Each row has a name. After each piece below comes the name of the row it's from, unless a question asks for something else. Each question is about the rows just above it.

[112 188 121 184 121 150 126 171 138 142 170 144  80 136 133 158 127 113
  92 118 129 169 132 126 100 132 103] : z433
[ 86 178 201 169 103 107 139  94 106 151 123 128 128 100 114 126 181 163
  84 141 111 106  94 119 122 143 124] : z713
[193 204  97 114 187 114  97 122 112 119 148 131 117 113  80 148 161 136
  93 159 110 110  85 112 142 140 163] : z105
[114 126 155 192 174 124 143 102  95 145 163 129 120 109 101 146 149 173
  93 142  77 120  90 134 131 158 157] : z47
[126 174 127 169 141 129 121 161 146  94 188 147  69 123 127 146 138 109
  83 137 171 200 139 142  95 146 103] : z817
[119  83 110 148 119 149 138 127 143 109 126 142 112  93 107  95 125 151
 165 161 134 114 128 115 105 139 137] : z659
[120 194 115 174 185 139 110 177 146 128 172 156  72 112 126 140 139  96
  92 126 171 181 142 131  90 120 121] : z543
[141 173 122 185 144 144  99 181 161 129 160 142  90 149 167 124 139 118
  92  72 134 185 139 143  90 136  93] : z279
[106  86 178 201 169 103 107 139  95 111  96 115 103  90  89 118 159 136
 145 124  77  76  85 141 132 143 139] : z237
[114  97 193 204 155  72 113 104  87 110 162 156  99 103 114  99 161 174
  55 178 134  76  90 140 132 186 137] : z983
[101 120 154 184 176 105 102 130  89  85 131 142  74 103 100 105 148 148
  87 142 114 106  91  97 149 139 139] : z131
[204 193  97 114] is which row, read backwards? | z983
The row with [120 194 115 174 185 139 110 177 146 128 172 156  72 112 126 140 139  96
  92 126 171 181 142 131  90 120 121] is | z543
Which row holds this, read backwards? [ 95 139 107 103 169 201 178  86] | z237

[ 93  81 100 163] = z850
[124 203  86 150] = z399
[147 133 157  74] = z658
[157 147 133 139] = z906
Which row holds this, read backwards? [157 133 147] | z658
Which row holds this, read backwards? [203 124] | z399

[186 105 174 163 142] = z747
[186 105 174 163 160] = z364
[ 94 132 115 149 130] = z535
[123 131 133 156 127] = z773
[156 106 142 119 144] = z312
[152 125 144 140 158] = z923
Which row holds this, read backwards? [158 140 144] | z923
Which row holds [144 125] read backwards? | z923

[167 131 116 112 139  99 171 115 127 125 123 122 102 153 138 164  79 149
 104 125 101 111 137 141 146 179 111  73 109 113 153 117  99 113 106 100
 120 119] = z661
[ 84 141 139 135  98 167  71 107 129 104 130 148 131 111 127 106 166 124
 130 148 146 166 138 106  95  80 181 144 150 169 122 120 142 130 145 150
 148 141] = z801
[ 88 125 139 151 116 156  86 140 130 131 133 134 154 104 118  92 177 107
 152 131 156 146 119 115 110  78 145 184 146 143 103 139 157 144 150 157
 135 137] = z678
[142 134 136 134 106 138 136 136 128 106 122 133 120 113 139 106 113 127
 151 117 100 109 111 145 127 126 125 119 135  91 147 122 145 114 167 151
 121 132] = z437
[ 98 127 136 138 120 149  96 133 128 130 132 133 144 113 122 106 163 115
 140 132 148 144 125 116 113  92 144 164 142 144 111 135 145 139 150 146
 135 134] = z206
[132 148 127 118 102 139 119  88 128  91 123 144  92 130 144 144 108 150
 104 148 106 145 148 123 114 140 167  72 131 149 158 103 110 105 127 121
 142 133] = z392
[144 143 123 116 114 125 136  97 128 103 123 136  96 142 141 151  98 149
 104 141 103 134 145 129 124 153 149  73 124 137 156 108 106 108 120 114
 134 128] = z214
[122 121 123 127 143 120 127 132 128 146 134 122 139 134 120 136 137 126
 123 127 144 132 130 122 132 127 121 142 123 139 114 136 123 139 110 120
 128 125] = z609
[136 101 125 138 166 105 154 178 128 176 133 105 106 139 113 120 139 106
 153  99 148  99 104 139 154 129  69 184 118  96  96 157 142 153 122 128
 108 120] = z343
[118 127 148] is which row, read backwards? | z392
asked: [142 134 136 134 106 138 136 136 128 106 122 133 120 113 139 106 113 127
 151 117 100 109 111 145 127 126 125 119 135  91 147 122 145 114 167 151
 121 132] | z437

[128 124 137 171 142 135 128 137 114 126 143 124 125 123  84 130 119 131] : z948
[128 124 137 171 142 135 128 137 114 144 119 120 111 122  84 137 135 121] : z426
[164 139 125 171 131 147  69 144 105 128 188  84  95 147  84 144  96 141] : z300
[102 128 147 171 130 120 103 128 127 131 122 139 130 147  84 113 123 137] : z743
[102 128 147 171 119 110 103 128 127 151 165  84  77  76 124 113 123 137] : z803
[128 140 120 171 133 134 116 118 153 116 116 144 125 127  84 118 129 127] : z481
[140 111 123 171 143 125 135 109 124 108 138 140 124 136  84 124 119 140] : z807
[140 111 123 171 143 125 135 109 124 108 138 140 124 139  84  98 159 108] : z243
[147  71 118 171 159 142 175  81 126  76 151 165  77 124  84 127  91 157] : z357
[130 120 103 128 127 131 120 139 128 125 132 129 133 125  84 138 131 130] : z448
Which row holds this, read backwards? [ 84 124  77 165 151  76] | z357
Which row holds this, read backwards? [139 122 131 127 128 103 120 130] | z743
Which row holds [140 119 124] read backwards? | z807
Which row holds [ 84 136 124 140] read backwards? | z807
asked: [140 111 123 171 143 125 135 109 124 108 138 140 124 136  84 124 119 140] | z807

[123 127 130 132 120 113 139 130 125 126 140 124 132 141 133 122 132 120
 133 128 130 114 127 129 139 126 122 131 130 134 135 134 127 122 137 124
 124 126 126 130 126 127 121 145 134 134] : z475
[123 135 123 133 135 126 123 127 121 136 112 121 135 133 122 116 132 129
 126 125 127 118 139 127 144 126 129 136 123 133 137 125 138 121 125 135
 123 133 135 126 142 126 127 127 122 128] : z629
[123 132 139 134 127 128 143 134 118 133 143 112 126 140 129 121 122 125
 133 134 133 125 128 124 133 126 125 128 124 125 123 119 127 116 125 118
 126 121 137 125 137 126 126 138 124 121] : z124
[133 141 126 138 119 117 123 127 121 136 112 121 135 133 122 116 132 129
 126 125 127 118 139 127 144 126 129 136 123 133 137 125 138 121 125 135
 123 133 135 126 142 126 127 127 122 143] : z944
asked: [123 135 123 133 135 126 123 127 121 136 112 121 135 133 122 116 132 129
 126 125 127 118 139 127 144 126 129 136 123 133 137 125 138 121 125 135
 123 133 135 126 142 126 127 127 122 128] | z629
Which row holds this, read backwards? [126 141 133] | z944
Which row holds this, read backwards? [133 120 132] | z475
Which row holds [133 141 126 138 119 117 123 127 121 136 112 121 135 133 122 116 132 129
 126 125 127 118 139 127 144 126 129 136 123 133 137 125 138 121 125 135
 123 133 135 126 142 126 127 127 122 143]? | z944
[139 113] is which row, read backwards? | z475

[ 94  70 110 173 122 137 160 106  57 116 111  83  92] -> z297
[122 175 131 105  71 110 150 115  52 136 104 100 109] -> z229
[ 74  69  66 167 127 129 146 108  93 126 122 125  90] -> z288
[ 59  86  67 142 120 113 135 107  72 111  95 114  89] -> z129
[ 65  99  66 149 127 203 143 119  63 114  98 118  89] -> z337
[ 76  73  89 163 120 149 146 114 119  63  98 118  98] -> z586
[ 75  82  88 165 123  80 139  98  71 154 103 111 111] -> z12
[ 79  70  82 168 125  69 158 117  76  90 123 106  76] -> z599
[ 59  87  86 168 122 175 131 105  71 111  76  95 106] -> z929
[ 75  63 102 148 111  75 143  89  66 120 117  95  90] -> z429
Which row holds [111  71 105 131 175 122] read backwards? | z929
[ 98 114  63 119] is which row, read backwards? | z337
Which row holds [203 127] read backwards? | z337
Which row holds [117 158  69 125 168  82] read backwards? | z599
[110  71 105 131 175 122] is which row, read backwards? | z229

